128 stands for zero in the data rows.
Here are some points, one per row:
tensor([129, 161, 127, 101, 76, 83, 108, 137, 114, 93, 130, 141, 147, 98, 156, 180, 125, 116, 131, 135, 115, 159,
        80, 102, 118, 121, 148, 141, 196, 103, 80, 128])
tensor([169, 152, 118, 196, 199, 77, 217, 208, 143, 168, 100, 39, 146, 150, 202, 239, 153, 126, 117, 131, 122, 99,
        146, 176, 173, 146, 176, 101, 150, 135, 134, 135])
tensor([151, 236, 178, 163, 205, 88, 149, 183, 186, 78, 148, 0, 127, 183, 129, 134, 189, 117, 131, 107, 131, 108,
        149, 163, 127, 128, 145, 156, 121, 142, 131, 106])
tensor([137, 92, 64, 141, 82, 166, 82, 125, 180, 151, 143, 140, 127, 255, 145, 124, 117, 155, 194, 67, 118, 170,
        118, 147, 119, 103, 88, 80, 91, 141, 94, 81])
tensor([147, 138, 181, 109, 143, 136, 140, 123, 93, 189, 189, 141, 85, 104, 49, 67, 106, 132, 70, 115, 59, 131,
        174, 156, 180, 92, 145, 156, 105, 93, 82, 114])
tensor([122, 95, 64, 123, 76, 87, 219, 114, 90, 98, 201, 128, 162, 144, 101, 63, 140, 132, 127, 163, 127, 168,
        123, 139, 147, 149, 124, 193, 65, 31, 83, 112])
tensor([26, 112, 179, 157, 158, 221, 80, 179, 183, 142, 159, 114, 139, 121, 136, 129, 99, 169, 80, 200, 116, 96,
        92, 68, 150, 122, 168, 180, 85, 80, 74, 117])
tensor([132, 100, 115, 114, 137, 144, 149, 123, 169, 83, 109, 151, 130, 131, 112, 129, 75, 98, 146, 137, 200, 93,
        123, 165, 106, 91, 101, 144, 142, 140, 227, 148])
tensor([130, 160, 153, 110, 39, 107, 152, 122, 130, 141, 135, 85, 83, 156, 99, 132, 101, 119, 135, 163, 140, 97,
        109, 123, 63, 40, 87, 148, 148, 145, 118, 111])
tensor([142, 84, 129, 77, 95, 76, 110, 152, 172, 113, 149, 98, 189, 137, 119, 124, 106, 136, 134, 151, 186, 156,
        114, 74, 102, 129, 92, 82, 40, 144, 107, 118])
tensor([131, 148, 141, 146, 157, 123, 103, 103, 101, 147, 184, 152, 166, 159, 126, 119, 90, 129, 78, 150, 107, 255,
        117, 169, 55, 150, 150, 115, 171, 193, 198, 139])
tensor([96, 207, 200, 62, 118, 202, 152, 51, 56, 227, 44, 121, 185, 132, 172, 87, 119, 94, 159, 97, 169, 143,
        148, 129, 146, 174, 136, 78, 108, 133, 141, 126])
tensor([135, 108, 129, 93, 186, 105, 144, 106, 128, 155, 165, 143, 160, 91, 40, 194, 169, 175, 125, 70, 92, 158,
        139, 89, 99, 75, 75, 110, 184, 110, 75, 44])
tensor([135, 138, 68, 167, 137, 164, 91, 109, 154, 137, 179, 148, 127, 51, 118, 138, 144, 189, 184, 112, 151, 141,
        140, 107, 87, 94, 82, 83, 118, 63, 107, 82])
tensor([148, 218, 175, 153, 130, 160, 119, 165, 124, 54, 79, 220, 233, 169, 15, 176, 195, 99, 147, 129, 165, 150,
        158, 155, 127, 117, 92, 107, 78, 136, 150, 159])
tensor([137, 80, 54, 93, 110, 147, 153, 142, 55, 89, 117, 108, 59, 115, 143, 50, 105, 131, 104, 57, 187, 155,
        134, 134, 100, 136, 108, 51, 150, 117, 118, 101])
tensor([173, 106, 110, 131, 126, 155, 129, 132, 148, 160, 145, 137, 166, 149, 98, 97, 146, 85, 76, 172, 106, 75,
        21, 111, 181, 152, 67, 110, 231, 148, 145, 129])
tensor([148, 110, 171, 110, 78, 102, 92, 94, 120, 89, 161, 155, 138, 122, 177, 208, 142, 135, 103, 86, 147, 149,
        90, 87, 164, 106, 174, 171, 160, 121, 121, 88])
tensor([110, 115, 99, 118, 153, 143, 143, 110, 194, 84, 161, 140, 143, 126, 108, 125, 82, 93, 126, 100, 135, 133,
        136, 141, 112, 120, 145, 78, 158, 176, 132, 181])
tensor([76, 61, 117, 209, 196, 110, 226, 96, 0, 155, 167, 66, 188, 154, 148, 201, 156, 113, 146, 147, 133, 45,
        165, 154, 119, 175, 111, 94, 86, 167, 137, 121])
tensor([152, 128, 63, 67, 133, 63, 108, 134, 128, 138, 145, 173, 166, 151, 151, 137, 114, 193, 121, 146, 119, 96,
        140, 139, 133, 149, 145, 130, 72, 95, 112, 166])
tensor([81, 193, 234, 85, 88, 143, 144, 81, 113, 240, 110, 144, 162, 148, 185, 64, 132, 103, 135, 67, 137, 147,
        161, 142, 100, 176, 129, 109, 135, 109, 163, 181])
tensor([162, 196, 151, 114, 126, 185, 134, 64, 71, 108, 152, 69, 69, 167, 54, 132, 174, 137, 147, 154, 177, 174,
        93, 100, 138, 186, 197, 142, 88, 74, 125, 160])
tensor([53, 108, 176, 175, 230, 20, 81, 131, 122, 121, 0, 173, 45, 177, 122, 67, 63, 138, 167, 198, 107, 108,
        78, 113, 143, 130, 153, 142, 131, 70, 93, 90])
tensor([31, 81, 199, 170, 123, 241, 140, 182, 162, 84, 125, 108, 211, 94, 162, 103, 74, 190, 108, 176, 87, 114,
        81, 118, 154, 99, 166, 165, 76, 56, 64, 91])
tensor([56, 132, 183, 123, 81, 54, 139, 143, 124, 194, 126, 124, 143, 91, 108, 70, 149, 96, 136, 93, 161, 187,
        183, 154, 159, 152, 145, 115, 170, 183, 148, 189])
tensor([145, 88, 125, 109, 132, 141, 117, 130, 137, 95, 169, 155, 139, 128, 109, 137, 92, 109, 143, 70, 125, 84,
        116, 188, 137, 165, 134, 152, 143, 167, 133, 149])
tensor([182, 119, 112, 98, 155, 129, 150, 172, 123, 88, 122, 120, 170, 120, 114, 115, 73, 101, 189, 110, 131, 184,
        112, 53, 106, 164, 169, 180, 165, 111, 146, 171])
tensor([202, 151, 131, 148, 121, 185, 112, 110, 118, 124, 132, 160, 71, 56, 223, 84, 152, 165, 173, 139, 164, 128,
        129, 137, 90, 94, 61, 135, 120, 153, 113, 151])
tensor([132, 111, 80, 82, 101, 141, 106, 142, 116, 117, 185, 137, 125, 141, 135, 138, 95, 50, 87, 101, 96, 159,
        183, 147, 163, 142, 156, 111, 102, 132, 116, 168])
tensor([79, 86, 142, 115, 154, 117, 96, 122, 140, 98, 161, 125, 121, 156, 86, 112, 124, 128, 198, 122, 167, 69,
        127, 144, 97, 104, 82, 105, 120, 162, 170, 178])
tensor([153, 143, 153, 173, 132, 102, 138, 222, 200, 72, 123, 55, 81, 169, 163, 152, 193, 129, 70, 130, 86, 140,
        196, 127, 182, 172, 94, 72, 165, 88, 133, 175])
tensor([165, 101, 119, 147, 91, 164, 89, 146, 129, 145, 130, 100, 134, 160, 123, 133, 63, 112, 171, 108, 132, 147,
        180, 83, 98, 108, 78, 141, 117, 143, 155, 81])
tensor([149, 193, 126, 79, 112, 131, 164, 137, 96, 117, 118, 105, 93, 126, 125, 132, 36, 145, 175, 183, 156, 112,
        100, 159, 109, 82, 63, 123, 139, 185, 144, 135])
tensor([117, 119, 84, 106, 114, 162, 102, 125, 172, 93, 125, 125, 71, 76, 96, 104, 119, 133, 75, 105, 52, 108,
        210, 150, 211, 178, 159, 120, 119, 144, 156, 107])
tensor([130, 214, 176, 149, 115, 111, 108, 122, 127, 96, 231, 188, 57, 33, 178, 153, 137, 107, 166, 131, 135, 131,
        60, 81, 119, 98, 100, 81, 120, 131, 148, 106])
tensor([150, 94, 124, 98, 74, 123, 146, 135, 107, 133, 160, 139, 125, 130, 79, 133, 145, 195, 136, 179, 90, 54,
        93, 133, 154, 128, 172, 115, 184, 168, 171, 138])
tensor([147, 143, 54, 130, 121, 163, 115, 153, 114, 168, 127, 135, 178, 159, 110, 86, 169, 132, 98, 171, 116, 67,
        92, 80, 140, 75, 176, 193, 244, 157, 148, 139])
tensor([151, 148, 105, 116, 72, 114, 111, 107, 173, 162, 107, 137, 112, 102, 99, 170, 114, 133, 107, 127, 113, 117,
        110, 82, 113, 173, 136, 179, 164, 148, 92, 105])
tensor([140, 81, 101, 53, 77, 95, 95, 118, 158, 131, 115, 122, 160, 106, 127, 117, 170, 112, 122, 176, 90, 66,
        160, 162, 137, 111, 150, 117, 71, 128, 159, 77])
tensor([46, 71, 124, 95, 137, 146, 127, 38, 81, 56, 87, 113, 145, 141, 222, 185, 133, 162, 88, 151, 78, 136,
        103, 87, 142, 74, 92, 184, 222, 144, 135, 126])
tensor([128, 69, 77, 134, 204, 150, 235, 204, 105, 208, 47, 147, 7, 59, 185, 191, 233, 146, 139, 77, 119, 184,
        83, 85, 80, 63, 68, 138, 33, 151, 136, 112])
tensor([113, 120, 116, 136, 140, 115, 143, 179, 115, 143, 137, 154, 106, 166, 158, 204, 130, 96, 136, 110, 132, 72,
        158, 181, 119, 155, 147, 131, 133, 134, 160, 132])
tensor([73, 117, 147, 97, 168, 149, 41, 128, 193, 168, 113, 150, 98, 88, 99, 192, 110, 148, 95, 145, 157, 135,
        122, 132, 137, 150, 117, 193, 136, 93, 107, 95])
tensor([203, 155, 90, 206, 177, 35, 74, 35, 85, 177, 94, 115, 155, 142, 123, 77, 80, 146, 75, 90, 100, 120,
        131, 132, 172, 91, 111, 139, 63, 97, 138, 147])
tensor([143, 194, 161, 188, 77, 87, 83, 155, 170, 31, 69, 85, 122, 112, 93, 72, 158, 160, 82, 79, 59, 62,
        143, 162, 126, 159, 134, 132, 93, 167, 131, 94])
tensor([116, 118, 148, 210, 166, 77, 181, 99, 132, 108, 64, 236, 76, 194, 135, 88, 64, 152, 86, 179, 128, 110,
        151, 78, 147, 150, 183, 147, 104, 105, 66, 108])
tensor([70, 41, 91, 183, 74, 81, 145, 160, 126, 194, 64, 115, 124, 78, 106, 143, 162, 71, 130, 97, 154, 185,
        143, 178, 135, 170, 170, 114, 152, 137, 169, 193])
tensor([193, 134, 95, 128, 183, 174, 135, 104, 115, 105, 166, 197, 95, 52, 233, 41, 217, 98, 177, 150, 178, 154,
        138, 130, 84, 121, 122, 142, 130, 142, 117, 110])
tensor([162, 130, 141, 114, 122, 203, 83, 49, 115, 133, 44, 73, 138, 123, 103, 151, 164, 72, 152, 146, 151, 167,
        147, 154, 99, 164, 177, 75, 106, 106, 98, 185])
Along one direction, these points spread out more than along any other. Take the direction at right angles to it along which they spread out most. Then take the direction at right angles to both along which they spread out most. Go by this last direction. Where along it does each point below lie, from 0 to 99? 50 is the average, and the first point above lies past it. One standard deviation of the points above along it is 16.
tensor([142, 84, 129, 77, 95, 76, 110, 152, 172, 113, 149, 98, 189, 137, 119, 124, 106, 136, 134, 151, 186, 156,
        114, 74, 102, 129, 92, 82, 40, 144, 107, 118]) 56
tensor([56, 132, 183, 123, 81, 54, 139, 143, 124, 194, 126, 124, 143, 91, 108, 70, 149, 96, 136, 93, 161, 187,
        183, 154, 159, 152, 145, 115, 170, 183, 148, 189]) 63
tensor([129, 161, 127, 101, 76, 83, 108, 137, 114, 93, 130, 141, 147, 98, 156, 180, 125, 116, 131, 135, 115, 159,
        80, 102, 118, 121, 148, 141, 196, 103, 80, 128]) 57
tensor([202, 151, 131, 148, 121, 185, 112, 110, 118, 124, 132, 160, 71, 56, 223, 84, 152, 165, 173, 139, 164, 128,
        129, 137, 90, 94, 61, 135, 120, 153, 113, 151]) 42
tensor([96, 207, 200, 62, 118, 202, 152, 51, 56, 227, 44, 121, 185, 132, 172, 87, 119, 94, 159, 97, 169, 143,
        148, 129, 146, 174, 136, 78, 108, 133, 141, 126]) 72
tensor([152, 128, 63, 67, 133, 63, 108, 134, 128, 138, 145, 173, 166, 151, 151, 137, 114, 193, 121, 146, 119, 96,
        140, 139, 133, 149, 145, 130, 72, 95, 112, 166]) 52
tensor([165, 101, 119, 147, 91, 164, 89, 146, 129, 145, 130, 100, 134, 160, 123, 133, 63, 112, 171, 108, 132, 147,
        180, 83, 98, 108, 78, 141, 117, 143, 155, 81]) 55
tensor([130, 214, 176, 149, 115, 111, 108, 122, 127, 96, 231, 188, 57, 33, 178, 153, 137, 107, 166, 131, 135, 131,
        60, 81, 119, 98, 100, 81, 120, 131, 148, 106]) 48
tensor([162, 130, 141, 114, 122, 203, 83, 49, 115, 133, 44, 73, 138, 123, 103, 151, 164, 72, 152, 146, 151, 167,
        147, 154, 99, 164, 177, 75, 106, 106, 98, 185]) 63
tensor([122, 95, 64, 123, 76, 87, 219, 114, 90, 98, 201, 128, 162, 144, 101, 63, 140, 132, 127, 163, 127, 168,
        123, 139, 147, 149, 124, 193, 65, 31, 83, 112]) 54
tensor([132, 111, 80, 82, 101, 141, 106, 142, 116, 117, 185, 137, 125, 141, 135, 138, 95, 50, 87, 101, 96, 159,
        183, 147, 163, 142, 156, 111, 102, 132, 116, 168]) 61
tensor([162, 196, 151, 114, 126, 185, 134, 64, 71, 108, 152, 69, 69, 167, 54, 132, 174, 137, 147, 154, 177, 174,
        93, 100, 138, 186, 197, 142, 88, 74, 125, 160]) 63
tensor([151, 148, 105, 116, 72, 114, 111, 107, 173, 162, 107, 137, 112, 102, 99, 170, 114, 133, 107, 127, 113, 117,
        110, 82, 113, 173, 136, 179, 164, 148, 92, 105]) 59
